Named turns come first, each shown by rows before and after it. Which turns, in which order, take the first row of each pair that follows to the second? Write the first one first, as in the answered first pair.
q38 (before => after):
[-0.45  0.49 -0.74  0.83  2.69  1.67  1.15 -1.94 -0.78] => [-1.66 -0.12 -0.53 -0.30  2.92  0.52  0.70 -2.34 -0.36]
[ 0.04 -0.13  1.59  1.86  0.63 -0.52  0.11  1.66 -0.40] => [ 0.52 -0.10  0.47  2.47 -0.86 -0.08  0.30 -0.94  0.67]
[ 1.39  0.10  2.87 -1.07  0.27  0.12  2.23  0.96  3.00] => [ 2.06  0.14  2.67 -0.59  0.25  0.89  2.38  0.82  2.77]
q953 (before => after):
[-0.03  1.66  0.29 -1.93  4.85  0.10  6.11 -4.68  6.44] => [-2.74 -2.70  4.83 -4.91 -3.44 -2.42 -0.55 -5.33  4.96]
[-1.93  1.25  2.69 -1.77  2.18  0.64  1.63 -1.00 -2.57] => [-1.11  1.31  0.65 -1.67  3.01 -0.12  3.30 -1.95  0.76]
[-0.96 -2.95 -2.05 -1.44 -1.78 -1.62 -6.05  4.69 -1.80] => [ 0.07  0.09 -3.10  0.73  3.05  0.68 -2.90  6.08 -3.48]
[-0.26 -0.75 -0.09 -0.96 -3.58 -2.13 -2.36  1.75  0.91] => [-0.16  1.68  0.62  0.72 -0.99  0.18 -1.56  3.53 -2.76]
q911 (before => after):
[-0.35  0.20  1.48 -0.96  0.03  1.02  1.75 -3.11  1.72] => [ 1.34  0.06 -0.43  0.01 -0.54  1.14  1.65 -2.70  2.13]
[-2.64  7.18  1.48  1.14  3.88  1.37  2.95 -3.62 -1.17] => [ 3.69  5.07 -6.63  4.25 -0.38  0.00  1.53 -0.57  2.33]
[-1.01  0.50 -0.90 -0.27  1.58 -0.98  1.28 -0.90  0.92] => [-0.36  0.33 -1.57  0.16  1.06 -1.16  1.36 -0.75  1.27]
q311 (before => after):
[-1.99  0.68 -1.21  0.34  3.47  1.19 -0.43  1.07 -3.53] => [ 3.18  0.80 -1.02  1.20  1.94  2.66  2.87  1.20  0.45]
[ 0.91 -1.91 -1.90  0.69 -7.29  0.63 -2.79 -5.59  1.78] => [-1.69 -1.96 -2.44  0.20 -6.44 -0.54 -3.97 -5.62  0.75]
[-0.51 -0.32 -2.89 -0.85 -3.67 -1.09 -2.97  3.00  2.29] => [-0.88  0.56 -0.74  0.06 -4.34  1.11 -3.71  2.74 -1.53]
[ 2.45  0.57 -0.18  0.91  1.06  0.45  2.40  1.84  1.92] => [-2.59  0.38 -1.08 -0.11  2.62 -1.31 -0.08  1.81 -1.18]
Pairs:
(two turns a pair)
[-1.25  2.71  1.57  0.53  6.46  0.60  1.75  1.04 -1.87] => [-1.66  2.08  0.12  0.12  6.86 -0.79  2.00  1.20  0.04]
q311 then q311
[-1.60  0.49  1.57 -1.46  4.38 -1.13  2.99  1.27  1.87] => [ 2.71  0.85  2.21  1.15  2.20  1.44  2.51  3.71 -0.62]
q953 then q38
[-1.87  0.76 -0.53  0.34  1.70 -0.48 -1.49  3.28 -3.32] => [-3.58 -0.45 -1.62 -1.06 -0.10 -2.06 -2.04 -2.06  0.26]
q38 then q38
[ 0.77 -1.17  0.04 -0.33 -3.42 -1.83 -0.74 -2.67  1.49] => [ 0.38  0.33  1.46 -0.62  2.33 -1.43  0.71  3.80 -1.83]
q38 then q953
[-2.43 -0.96 -3.72 -2.49 -0.15 -2.78  0.07 -3.13  4.23] => [-3.39  2.19 -0.11 -0.23  2.60  1.28 -1.11  1.26 -5.65]
q953 then q953
[-2.59  1.09  0.08 -0.09 -0.41  0.94  0.71 -5.58 -2.39] => [-3.39 -0.62  2.50 -3.51  2.54 -2.35  1.84 -0.19  0.67]
q311 then q38
[-0.95  0.60 -1.47  2.52 -1.49  1.77 -0.07 -2.85 -5.02] => [ 1.91 -1.98 -4.14  2.10 -3.81 -0.74 -0.40 -0.79 -0.55]
q911 then q311
[ 2.43 -1.88  2.62 -2.73  0.56 -0.12  0.50  2.18  2.97] => [ 3.61  0.17  1.08  1.46 -0.32  3.64 -0.67  1.03 -2.49]
q311 then q38
[-1.32 -0.23 -1.95 -0.96  2.00 -0.76  0.95 -0.52  1.02] => [ 1.52  0.08 -1.88  1.49 -0.52  1.71 -0.06  0.60 -1.35]
q311 then q911
[ 2.64 -0.25 -3.13  3.32 -3.50  1.52 -1.70 -1.77 -2.29] => [-2.04 -2.17 -3.61 -0.83  0.53 -4.10 -2.21  2.54 -0.13]
q311 then q38
